In the rows, zero is written as 128.
Named moves, each a turn or a mirror, and the order they were made in; the first pair answered:
Q282:
[136, 124, 118, 144, 110, 100, 169, 102, 120, 141, 141, 122,  76, 149] -> [ 90, 154, 132, 116, 141, 106, 123, 114, 110, 116,  72, 111, 131, 129]
[120, 140, 150,  94, 126, 137,  80, 135, 138, 124, 118, 105, 163,  82] -> [159, 106, 139, 120,  89, 131, 117, 126, 150, 152, 181, 113, 107, 101]
[116, 146, 150, 122, 139, 102, 147, 167, 114, 121,  94, 146, 135, 134] -> [141, 129, 142, 133, 121, 100, 164, 159, 125, 138, 131, 146, 108, 142]
[109, 121, 152, 124, 127, 134, 107, 143, 127, 130, 145, 142, 134, 146] -> [114, 121, 149, 126, 118, 132, 112, 142, 125, 132, 150, 148, 128, 154]
Q956:
[120, 165, 120, 156, 131, 115, 137, 132, 111,  90,  74, 124, 114, 154] -> [152, 153,  99, 165, 126, 135, 135, 131, 133,  68, 128, 118, 132, 135]
[119, 131, 137, 134, 129, 132, 126, 130, 127, 103, 124, 109, 110,  80] -> [108, 133, 142, 132, 128, 127, 123, 127, 130, 106, 116, 112, 108,  86]
[124,  96, 142,  97, 101, 121, 126,  87, 128, 165, 146,  91, 111,  85] -> [122, 101, 148,  99, 101, 117, 127,  85, 132, 163, 144,  96, 112,  87]
[134, 124, 155, 100, 152, 150,  74, 145, 142, 143, 139, 141, 181, 125] -> [120, 124, 163,  97, 158, 142,  72, 152, 141, 156, 112, 142, 172, 132]
Q708:
[160, 166, 100, 183, 141, 139, 165, 171, 136,  84, 140, 175, 125, 162] -> [123, 177,  99, 176, 121, 108, 189, 145, 118,  93,  84, 145,  91, 148]
[128, 153, 121, 139, 131, 112, 162, 148, 129, 122,  95, 160,  85, 139] -> [106, 156, 112, 119, 129, 107, 146, 124, 128, 102,  80, 128, 121,  94]
[128, 126, 144, 132, 135, 130, 108, 144, 109, 138, 117, 155, 139, 131] -> [123, 129, 147, 128, 133, 123, 108, 135, 105, 147, 110, 149, 129, 125]
[130, 144, 116, 141, 119, 116, 155, 135, 142, 116, 111, 135, 101, 129] -> [124, 144, 113, 133, 116, 122, 136, 126, 143, 103, 106, 104, 118, 103]
Q338:
[109, 127, 157, 107, 137, 136,  95, 114, 119, 100, 129, 100, 172,  90] -> [127,  90, 173, 107, 121, 129, 109, 111, 123, 155, 170, 111, 132, 124]
[194, 110,  96, 142, 129, 148, 136, 155, 143, 119, 212, 161, 159, 155] -> [181, 138,  80, 146, 138, 151, 119, 157, 143,  76, 178, 150, 186, 131]
[174,  62, 129, 113, 113, 147, 137, 118, 122, 165, 154, 105, 103, 136] -> [143, 120, 101, 113, 127, 151, 118, 124, 119,  81,  89,  89, 169,  89]
Q346:
[131, 136, 132, 129, 126, 129, 133, 118, 118, 131, 124, 123, 107, 125] -> [136, 142, 129, 134, 125, 133, 135, 128, 125, 122, 126, 138, 110, 137]
[156, 141, 102, 148, 120, 147, 145, 149, 146, 115, 171, 149, 113, 145] -> [141, 106, 125, 118, 104, 140, 131, 111, 140, 160, 182, 117, 108, 114]
[120, 135, 137, 131, 147, 146,  92, 126, 155, 121, 144, 130, 158, 115] -> [112, 135, 138, 125, 146, 134, 101, 114, 147, 119, 135, 111, 156, 104]
Now pairs of rows:
Each pair is 2 to 3 moves apart.
[125, 157, 103, 125, 127, 129, 143, 140, 118, 106,  95, 123, 124, 141] -> [141, 142,  91, 121, 123, 136, 136, 133, 127,  95, 129, 113, 147, 110] -> Q282 then Q708 then Q708
[167, 138, 126, 153, 115, 137, 128, 127, 170, 117, 184, 116, 160,  92] -> [133, 109, 167, 127, 114, 120, 122, 102, 150, 179, 169, 103, 134,  98] -> Q282 then Q708 then Q346
[141, 112, 118, 172, 116, 130, 154, 190, 132, 138, 168, 180, 110, 192] -> [ 71, 153, 129, 135, 135, 118, 114, 179, 106, 106,  66, 143, 170, 149] -> Q282 then Q708 then Q708
[156, 115, 125, 132, 145, 175, 101, 156, 133, 150, 166, 160, 135, 144] -> [147, 144, 122, 149, 142, 155, 132, 172, 126, 143, 120, 176, 110, 176] -> Q338 then Q708
[154, 137, 108, 177, 154, 140, 131, 164, 137, 107, 150, 146, 118, 154] -> [ 91, 116, 152, 118, 158, 118,  88, 125, 118, 158,  99, 101, 138, 113] -> Q346 then Q708 then Q282
[ 99, 179, 102, 141, 111, 138, 124, 142,  94,  42,  57, 117, 158, 109] -> [ 94, 109, 140, 103,  67, 102, 153,  71,  85, 153,  95,  86,  68, 113] -> Q338 then Q708
